In the rows, zero is written as 100.
One turn moves each row of this set onto another row. After a few examples, where does it send each row asked below?
k570: 122  90  105  87  85  102  115  83  103  109  96  114  88
k794: 91  105  107  128  116  94  101  102  87  84  99  98  108
k889: 81  85  97  108  115  100  87  102  102  96  104  76  93
k845: 77  94  83  98  118  111  115  107  106  87  115  98  84
k449: 97  106  111  125  88  98  125  92  113  82  100  108  92
k251: 73  81  88  89  115  106  121  103  109  88  105  99  103
k919: 78  95  91  111  121  118  115  105  102  97  115  103  83
k361: 86  92  98  109  103  101  93  120  104  99  121  83  93
k3: 112  87  83  90  89  85  97  97  94  105  84  97  100
k629: 98  86  99  84  101  115  137  109  102  92  106  109  94
k211: 82  80  79  92  107  88  96  97  104  97  90  92  107
k149: 111  85  102  87  99  90  85  84  97  105  89  90  101
k998: 115  109  114  89  102  99  105  82  119  103  86  103  107
k941: 121  106  110  90  86  97  112  77  105  104  96  107  92
k751: 106  106  102  104  111  98  124  87  115  116  99  125  87
k942: 107  92  108  94  93  89  86  84  103  102  92  80  99
k159: 121  90  96  84  86  101  123  104  93  103  94  108  91
k437: 88  95  92  116  113  100  116  110  105  113  120  111  80
k984: 106  92  124  125  84  99  110  90  107  92  92  105  100
k682: 89  115  101  127  108  94  119  99  102  76  105  104  96
k184: 99  96  93  94  97  116  132  97  109  98  113  118  78
k33: 103  109  100  100  104  115  129  90  105  102  111  122  82
k695: 85  87  88  94  119  97  86  100  99  91  100  80  99
k684: 103  101  111  92  97  101  85  102  114  94  100  77  109
k599: 102  90  120  127  101  98  95  96  90  94  92  98  109

k941 goes to -> k942
k684 goes to -> k361
And these:
k599 goes to -> k794
k149 goes to -> k695
k629 goes to -> k159

One turn moves each row of this set onto another row. After a few examples, where does it send each row asked below?
k771: 81  101  115  81  116  92  100  89  122  100  73  103  100  107  90  90  114  92  95  91  106
k347: 89  94  115  87  126  96  71  98  90  106  100  100  89  96  87  86  77  104  108  90  116
k113: 99  95  111  107  136  110  105  111  106  105  110  125  90  108  88  90  78  90  101  111  87
k581: 96  107  103  92  88  81  89  107  79  114  93  107  76  96  84  102  115  112  118  100  73
k782: 90  90  108  73  116  90  107  82  111  98  81  107  106  108  77  102  112  93  99  83  116
k948: 84  119  121  95  94  80  86  104  76  114  89  105  82  98  87  96  114  107  120  91  81
k218: 88  98  95  97  130  110  106  112  98  97  86  132  96  91  102  118  97  88  119  77  97
k885: 106  113  102  100  120  95  102  91  79  97  98  96  104  95  76  100  79  82  110  111  76
k71: 80  78  113  100  112  85  110  97  75  116  91  114  97  115  87  96  78  110  123  77  85
k32: 90  90  101  90  97  77  105  81  86  108  73  110  79  91  82  102  87  108  79  110  90
k817: 104  103  81  80  123  77  119  96  74  109  94  124  96  90  97  96  110  85  95  99  108
k873: 99  94  84  87  115  81  112  89  76  110  99  126  77  88  97  104  122  84  104  91  106
k757: 77  93  100  89  102  77  109  83  82  111  73  116  79  91  90  115  90  109  81  106  87
k161: 76  96  95  101  132  101  106  111  98  99  84  133  86  92  107  113  100  97  115  74  100
k694: 104  101  93  83  113  86  110  93  64  97  104  134  88  88  92  100  119  84  99  100  100
k499: 87  97  115  95  125  101  73  102  90  102  107  101  98  92  94  83  87  103  116  87  119
k957: 99  99  105  109  110  91  123  93  111  113  91  124  82  93  87  98  127  123  109  105  98
k990: 82  104  111  85  118  93  105  87  115  101  87  108  100  103  86  101  113  83  102  83  127
k717: 88  91  110  94  108  88  102  91  81  112  89  116  102  119  94  88  67  117  115  93  77
k70: 86  96  111  85  111  100  93  100  125  98  78  105  101  91  87  93  110  93  98  90  116
k295: 90  115  106  106  96  78  95  112  74  107  103  108  81  85  79  103  115  115  110  110  90
k516: 98  94  82  89  126  73  121  87  80  97  87  127  96  80  98  99  113  90  103  90  102
k874: 87  96  113  109  118  113  99  110  105  104  112  135  92  113  88  91  91  93  92  111  84
k208: 87  111  115  100  128  103  95  105  112  98  109  133  102  115  85  97  78  92  96  108  95
k481: 99  99  112  108  111  88  109  87  110  110  97  128  85  87  90  91  129  125  112  99  104
k983: 85  92  102  100  117  90  107  96  78  130  91  121  98  120  101  89  71  110  111  85  85
k69: 95  118  104  100  90  75  84  114  78  105  96  110  81  92  72  100  111  105  116  92  92
k443: 76  89  109  106  105  89  105  90  76  109  79  99  88  113  88  92  71  111  115  83  86
k190: 95  108  105  104  120  103  90  112  121  106  106  131  93  118  77  98  91  96  91  102  90
k932: 108  119  100  108  115  100  105  86  82  104  99  95  98  101  75  96  87  91  111  113  76

k71 goes to -> k69
k347 goes to -> k932
And these:
k208 goes to -> k717
k694 goes to -> k782
k295 goes to -> k516
k499 goes to -> k885

